Each path below is one point turned by a fixed rotation once a step. After each direction that follows a path, write how fast that rotation turns it, in degrees per step (0 if it stays still).
Each turn is a multiple of 5 degrees from 10 to 175, or 0.
Each row of a path follows its step; steps can be skipped.

step 2: [  9  17 -22 -26  -6   9   9 -14  -8   2 -10 -16 -16   0 -28   0  -7  24
  10 -23 -28  -8 -12 -35  -6 -19 -13  20 -21  -9 -28 -14 -21 -13  29  -9
 -33  23  16   4   3 -19 -23 -20   5  11 -12  -4  10  -8 -14 -20  -1  -1
  -3 -22 -13  10  -2  24  -2  20 -61   7]
step 4: [ 13   8  -2 -13  -2 -10   1  36   0  -2  19  16 -24   5   7  -8  39 -21
  -3 -23   4 -17 -11   2 -10  22 -22  16   5  -7  26  -4   3 -25 -25   8
   2  19   7 -10  24   8  36 -16   2  14  16  34  21  11 -23   3  -7 -38
  21  37  -3  23   3   9   3 -27  26 -11]
step 8: [-20   6  -7  29  19  22  12   2  -9   7   3  -6  -2  22  14 -22 -17  34
 -22  37  14  28  -6  12  -6 -19  -4  -2   7   2  -1  -7 -36 -33 -14 -14
   6  -1  -1  23  -3  -6  -1   8 -31 -22   9  -2 -11  -5   3  24   2  21
 -37 -41 -12 -33 -15   8   6  37   5   5]
step 12: [ 24 -32  36  -8 -56  -8 -14   5  15   2   6   4 -13 -16 -12  20  39  -2
  26   2   8 -45 -14   7  30   7  -2   5  11  12  -1 -35  -8  18   0 -15
  12   2 -18 -14   9  18  21 -29  13  15   4   5   3   2   3 -14  24  10
  -1   9   4  16  10  13 -10   9  12 -22]
step 14: [ 28  25  11  11  25   4 -10 -28 -12  -2 -15  -3  20 -27  12 -29 -19 -27
 -34  17 -16  22   2 -17 -18  -2 -36  -8  -2  26   6 -23  11   0 -21  23
   1  21 -18  18  16  -1 -22  -9  15   3 -16   6 -16 -21  11   2  18  19
  -5   0 -16  30   0 -16 -26 -30   0   0]
step 17: [ 10  -6 -20  24 -16  -6 -12 -19  -9 -35  -9  25   6 -14  25  10   0  16
  -3   5 -35  22  28 -11  17  -2 -25 -45  -8  16 -17   4 -30   4 -31 -17
  14   2 -10 -20   6 -21  -4  -7  20  13  22  -9  -9 -15   8  -1 -31   4
  20  14 -12 -13  10 -11  16   9 -29  33]
step 26: [ -3 -21  19  23  30  -5   1 -30 -37  23 -11  10 -24  24  -2  -1  24  15
 -12  34  29 -29   0   1   5  -8   8 -26  -5  12 -13 -34 -19   3   3  18
  26   5 -11  -4  18   4   9   3 -20   4 -10 -20   7  26   3  15  12 -19
   0   7   9  -9 -22 -16  -9  33 -33  -1]
step 27: [-20 -20  -9 -33 -30  10  27 -21  -3  34 -29  16   2  12 -13  19   4 -16
   3 -13 -17 -20  -3  15  13  40 -13  20  32  -8  -3  18   1  -6  -6 -11
   9  -7   2  -5 -17 -10 -20  31 -33 -27   5  -9 -19  15   6  -3  18  23
  -5   7 -40   9  -1 -13   1  26  -8   7]
step 29: [ 14  12  23  44  -7   7  -9  34 -13  12 -19 -22 -47  12  18   6   3 -27
 -35  14  -4  -2  -8  12 -21 -23 -15  -4 -16 -27  15 -13  12 -14  13   2
 -20  15 -12  -6  19 -18  14 -18 -12 -13  10 -18  -6 -18   7   9 -22  22
  -2 -13   4 -33  -7  -3  22   2 -16 -24]
Speeds:
[  4   5   0   4  -1  -2   5   3  -1   4   2  -2   0   2   2  -1   2   0
   2  -3   4   3  -8   9   6  -6 -16   6  -3  -3  -9   2  -4  -2   3   3
   3   1   0  -4  -3   8  -2   2   8   4  -1   0  -6  -5   0   6   2   6
   3  -4   1   2  -7   3   6  -3   3   6]
70
[ -4   1  -9  -4   2  -1  -3   4   2   7   4  -7  -2   6   4   4   7   6
  -2   4   6  -3  -2 -10   5   5   2   1  -4  -1   7  -2   0  -3   5  -1
  -2  -4  -6  -2   0   2  -5  -8   4   7 -11  -4  -4   4   0   6  -5  -2
   5  -1   0  -4  -1   2   2  -2  -7  -6]
135
[-9  1  3 -2 -8 -6  1 -2  1 -3  2  8 -1 -1  3 -3 -3 -2  4 -5  2  6 -9  6
  5  0 -1 -2  5  4  3  2  7  8  8 -3 -2 -7  0 -1 10 -2 -2 -6  0  0 -6 -3
  1  9 -6 -2  0  8 -1  1 -7 -2 -5  1 -4  2  3 -1]
120
[  0   2  -1   8 -10   2  -5   3   7  -6   0  -3   0   0  -1   4   1   2
  -3  -2   5  -1   2   8  -4   0  -2  -2   0   2   9  -7 -16  -5   0   0
  -8  -7   5   1   5   4  -2   1   1  -4   2   2   1   6  -3  -1  -4   2
  -1  -3   8   5   4   0   6   3   3  -6]
85
[ 7 12 -8  2 -2  3 -1  0 -1 -4 -4 -2  1 -2 -4 -3  0  5  6 -1  1  0  2 -5
  7 -9 -1 -7  1  2 -2  2 -2 -1 -6  2  2 -5  6 -4 -8 -2  4  1 -5 -2 -7 -5
 -8  5 -9 -4 -1 -5 -4  3 -1 -6 -6 -7 -5  5  4 -1]
45
[  0  -1  -8   7  -1  -6   6   8   3  -5  -1  -4  -2  -1  -1  -1  -5   7
   3   4   4  -2   5   7  -5   4   5  -5   5  -2   0   7   2  -3  11   0
  -1   3  -8  -1  -4   0   4  -9 -10   0   6  -3  -7  -4   5  -5   1   6
   0   1  -1   1  -2  -3   2   0   0   4]
35
[ -6  -2  -5  -1   4  -5  -5   1   1   7  -3  -3   0  -5   4   0  -6   7
   1   4  -4   4  -2   6   3   1  -5  -2  -2   8  -2  -1  -1   2  -6  -1
  -3   0  11   8  -2   1   4 -11   2  -6   2   0   3  -1  -2  -2   1  -5
  -3  -9  -3   1   0  -3   0  -9  -8   4]
125

step 4: [-15  12  20   8  12 -15   6  -1   9  14  19  34  33  18 -13 -45   8  29
   9  -4 -25  -4  17   6   4  29 -21   1  -1  15  32  31  20  -8  16   1
 -19  -5   8  16   0  27  -4  -9 -16  25 -14 -39   4  -1 -13  17 -26   1
  -1  27  12 -16  -1   6 -11  31   3  27]
step 5: [  2 -10 -16   8 -16  -3 -14   1 -10  -8   1  14  -9  -1   6 -40 -27   2
  -1  11  -3  22 -19  18   9  11  20  -4  22 -35   6  18   0 -10   2  12
  -9  17   1  -8   6 -21  17 -14  31  -9   6  23  -7   5  36  -8 -31  18
  -6  37 -23 -24  53  -7 -13 -18  29  -3]
step 8: [-17  -3   0  -4  22  -9   5  32   7   9  31 -15  -9  14 -28 -15 -25  13
  10  -6  -7  -4   6  24  -1  -6   9  -6   5  -9   5  44  46  25  26  32
 -19  -7   3  -5 -20   3  -5 -10   7   1  21   6   0 -19  -9  36 -37   4
 -26  13  -6  -1 -15  12  -9 -13  39   7]
step 23: [ -3 -12  -2  35  30 -17   7  -8  15 -23 -27  13  -6  14  -9  -1   4 -22
 -19  23   4 -21  15 -21 -10 -26 -14   7  17  -6 -10  15  22 -12 -13  16
   5 -31   4   5   2   2 -13 -35  23  18  -9  16 -25  14  -5  -3  16 -19
  24  46   5  26 -22  26  24   2 -11  -9]
step 24: [  2  22  36  16  15  -4   4   2   0 -17  44   9  15 -26 -12  14  -2 -16
  18   9 -13  22 -21  12  -4 -31  -6 -13 -33  29  19  -2   5  24 -20  19
  22   4  -5  -7  -4 -28   4  19   9  37  17  22  20  -3  17   5  -4   6
 -28  24   9 -13  -6  27   2 -25   0  11]
step 25: [ 20   4 -29 -25 -21  42  10   4  28  -6   2 -23 -19   4 -35  -4   9  -5
  22  -2   4  15 -18 -28  23   4 -12   2   0   2  -6 -22   7   2  -1  -3
 -15  -4  25  -4  11   7  -7 -15 -22  -4  41   0  29 -27  -3  17   2  11
 -22 -14  18 -39  29 -22 -21 -11 -14  13]
step 28: [ -6 -24 -10  15 -11  46 -10 -14  -3   2  25   2   4 -26 -35  38  -2 -20
   0  25  14  37 -13  -4  -6 -20 -18 -10  -5  -3  -2  15 -15  12  -1  23
  27  32  -5   3   5  -5   8  21  -6  18  36  23 -23 -22  -2  20  -7 -32
  12  -1  -2 -13   6 -12   6 -23 -14 -16]
step 32: [-27   6  10  19 -10  24 -14 -51 -11   9 -30  29  -3  -8 -32 -10  23  14
 -24 -17  18  23   6 -16  -5 -11 -57  11 -10 -22 -11   6 -17  -2   2   5
  24  14   3  22  14  -9 -15   7  18  21   2  -6 -27   3   7  -6   9  16
   9  11  -7 -22  -6  11   5  -9 -25 -11]
step 33: [ -3  13 -13  24  15  14  -8  25  20  -1  -9   2   8 -35 -33   4  -1  14
 -22  -9 -28  31  -5   9  17  20  37 -18  19  45  17  -2   5 -12  -7  13
  -3   8 -13  11  -2  -7 -18  -2  -1  18 -29   6   0 -14   1 -19 -18  42
 -16   6 -11 -18 -33   0   7   1  -6  29]
Speeds:
[  0  -7  -2   2   0  -1   2   4   8  10  -2   8   0  -3   2   0   5   2
  -3   2  -1   4  -3   6   5   4  -5   4   4   2  -1   3  -2  -1  -3  -2
   2   8   0   5  -3  -6 -13   1  -2  -1  -1  11   3   5  -5   5   8  -1
  -1  -3   8  -6   2   4   1  -2   4   0]
10
[  5  -2   6  -7  -4   0  -6  -3  -5   3  -4   7   2  -4  10  -3 -10  -5
  -1   0   4   4  -6  -1   5  -9  -8   1  -2   3   8   5   1   8  -6   2
   3   2  -3   0  -3   4   2  -1   1   0  -1  -2  -6   2   2   3   0   4
   2  -4  -1   0  -8  -9  -6  -7   2  -1]
175
[-7 -7  6  4  0  2 -6  6  1 -3  2  1  0 -8  5 -2  0 -7  3 -4  0  4  3 -5
 -9  9 12 -2  8  2 -1 -1  1  7 -3  2  1  0  1  1 -2 -6  2  9  3  0  3  2
  5  3  4 -5 -2 -1 -1  2  1  2 -5 -8  4 -4  7 -2]
155
[ -1 -10  -1   6   2  -3   1  -5   9  -4   1   7  -2  -2   0  -2   4   7
   2  -5   5  -4   4  -1   2   3  -8   0   3   3  -3  -2  -2   0  -3  -5
   2  -6   0   6   3  -2   5   1   1  -2   8 -11  -6  -1  -3   6  -4   3
   9  -2   9   3  -1  -6   1   1  -5   2]
115
[  4  -3   4   2  -4  -3   9  -6   0  -1   9  -6   0  -7  -1   2  -7  -4
  -1  -5 -10  -1   0   4   3   3   0  -5  -5  -1  -9   2   9  -2  -3   2
   3   3  -6  -1  -7  -6   3  -6  -3  -6  -5   4  -4  -2   5  -1  -1   8
   4  -3   3   2   5   1   2  -4   3   4]
115
[-3 -3  0  2 -3 -1  0 -3 -3  1  6 -1 -2  5  1  2  1  4  1  7  5 11 15 -1
  7 -4  1  1  5 -4  3  2  4  1  8  0  2 -4 -1 -3 -1  5 -2  4 -2 -7 -7 -6
  2  3  6 -3  6  0  3  5  7 -3 -2  3 -1 -8  3  6]
80

step 0: [-38  17   0  26  26   3 -21 -17 -20   3 -32   0   7  -4 -31 -31  -2   6
  28  15  -7   5 -25  12  -1  18 -28  21 -17 -17   6  -3  21  19 -10  -2
   8  13   8 -28  18   1  29   8  26  11   2  -1   5  -1  21  18 -44  20
   4 -11  -4 -32 -20  -7  -1   0  15   7]
step 5: [-34 -18   2  26  14  21  -2   9 -21 -32 -13 -19 -21   4   8   5  -1 -11
  18  17   6  -9  -2 -38   6  41 -29  12 -25  14  10   9  14  -7  17  -7
   4 -12 -27 -10   8   3   6 -20   4  -8  18  23 -48  21   3 -26   0  21
  -9  -6   9 -36  -2   0  -2  -2  18  12]
step 9: [  9 -26  -6  28  13 -26   1  -5 -28   4  14  18  -5  -1 -24 -28  -6  -7
  17 -35  17  -1  27  16 -15  18   6  14  -8  12 -21 -32   7  23  -2 -43
 -14   0  -4  -3  -2 -25  11 -28   7   8  11   1  39  -8 -21 -16  11  35
  -4  25   4   6 -11 -10   1 -17  21 -15]
step 12: [-32  -8  -1  18  -3 -14 -29  -3  19 -13 -15  14   6  26 -12 -28  13 -13
  22  19  -3 -26  23  -7 -15  14  -7  19 -13   6 -14 -10 -15   5  -8 -23
   6 -25 -21  28   8 -12 -21 -27  21   7  -7 -19   7  12  -7 -24 -14  12
  30 -22  -8 -37  30 -11 -10   9  35  -1]
step 13: [-34 -26 -10 -16  -4  13  -8  13  -8  14  15  31 -29  -7  -4  10 -11   7
  -8   0  -8 -10 -13  13   3  -4 -46  15 -28 -34   6 -19   4 -25 -12  -8
 -17 -16 -37 -15  -6  22  -7  28   9  16   8   3  -1   0 -12 -19  18  19
 -40 -28 -25 -32   9 -12   7  -5   0   6]
step 24: [-18 -39 -28  16  25   1   7  -1 -14 -24   3   4 -25  45 -29   0 -13  13
  -3 -21  -9   3  28 -35  -9  -4  -8 -27  -1  22   2  12 -19  16   6  -8
 -11   8  -8  12  -7  35 -35   2   9   5  18   7  -1 -18   5 -21   8  13
 -20  -8 -24 -12  27 -21   3 -20  12   5]
step 28: [-27 -23   5   1  -6   5   0   3   0  -3  -5   5 -16 -12 -14 -29 -21  -9
 -19  25  16 -10  -7   6  -2  23   8   4  -3  -5 -16  13  58   6  16  -1
  -7   9 -18  -8 -15 -11  14 -11  31  34 -13 -33 -15  -4 -25 -21  31   9
 -17  29  -9  -7  -9  22   6   3  41 -14]
step 30: [-35  -8  23  -7  30  -6   3 -16  -9  -9   4   9 -12   2   6 -25  20  17
  10 -20  -8 -20  11 -27 -20  24 -18   2  17  29  15  11   4  -1   1  -9
  -6  -9 -17  25   9  -6  19   1  16   5   4 -20 -11  -1  -4   3  19  43
  17   9  18 -34  10  22  42 -23  35 -15]
step 33: [-46   1  14 -13  14  12   7   1   4   8 -13   3 -21 -13 -26 -21 -11  -3
  26  16  -4 -13 -20   2  14   2 -31   4   1  -8  26   7 -12 -11 -13   0
 -15  19 -23 -14   2   7 -17  26  41  35 -17 -16  12 -16  -8  16 -12   1
  17  -4 -40 -30 -19  -3  -1  -2  33  16]
Speeds:
[  0  -2  -2   5  -6   9  -1   0   5   2   7  -5   6  -1   1   1  -5 -11
   5  -1  -3   9  -5   2   1  -1   4  -3  -4   3  -5   3   5   2  -3  -2
   0   0  -3  -1   4   2   2  -3   5   0   1   6  -3   8   7   8  12   2
   1  -5  -6  -3  -2   8   7  -1   1   2]
125
[ -4   6  -5  -4   8  -2   6  -2  -2   3   8  12   4  -3 -10  -2   2   3
   0   1  -1   1   4   6  -4   3 -10  -8   0  -4  -5   0   0   2   1   2
   7   0   2   0   3  -7  -8   1   5  -4  -3  -1  -5   7   1   1   5  -2
  -4   1   1   5   4   5  -4   1   5   3]
120
[-4 -3  1 -6 -4 -8 -1 -3  3  5  2 -3 -4 13 -5 -2  9  4  6 -8 -2  2  2 -2
  1 -7  1 -6 -3  0 -8  0 -8  0 -3 -5  3 -2  2  0 -2 -2  1  9 -6  1  6 -1
  2  1 -3 -2  0  2  8  0 -7 -2 -6  4  5 -2  3  4]
125
[  1  -6  -2  -6  -1  10   1   8   4   1   5   3  -3  -1  -5  -4  -2   2
   1  -6   7   4   0  -2   8  -3  -5  -1  -9   3  -5   5  -1   2   4   1
  -4  -2   0   1  -2   0   4 -10  -3   8   0   8   3   3  -8 -10  -1  -4
  -6   2   0   1   0  -4  -7  -2   3  -2]
95
[ -1  -1   6   2  -2   5  -2  -7  -6   4  -1  -4   7   3   7   3  -6  -6
   0   0   0  -5   5  -2  -2   1  -7  -5   1   5  -4   3   9  -7   7   2
   5   3   5  -3  -1  -5  -4   0  -4   2   6  -4   1  -4  -2 -10   2  -3
  -1  -2   3   8  -9   3   0  -6  -1   6]
35
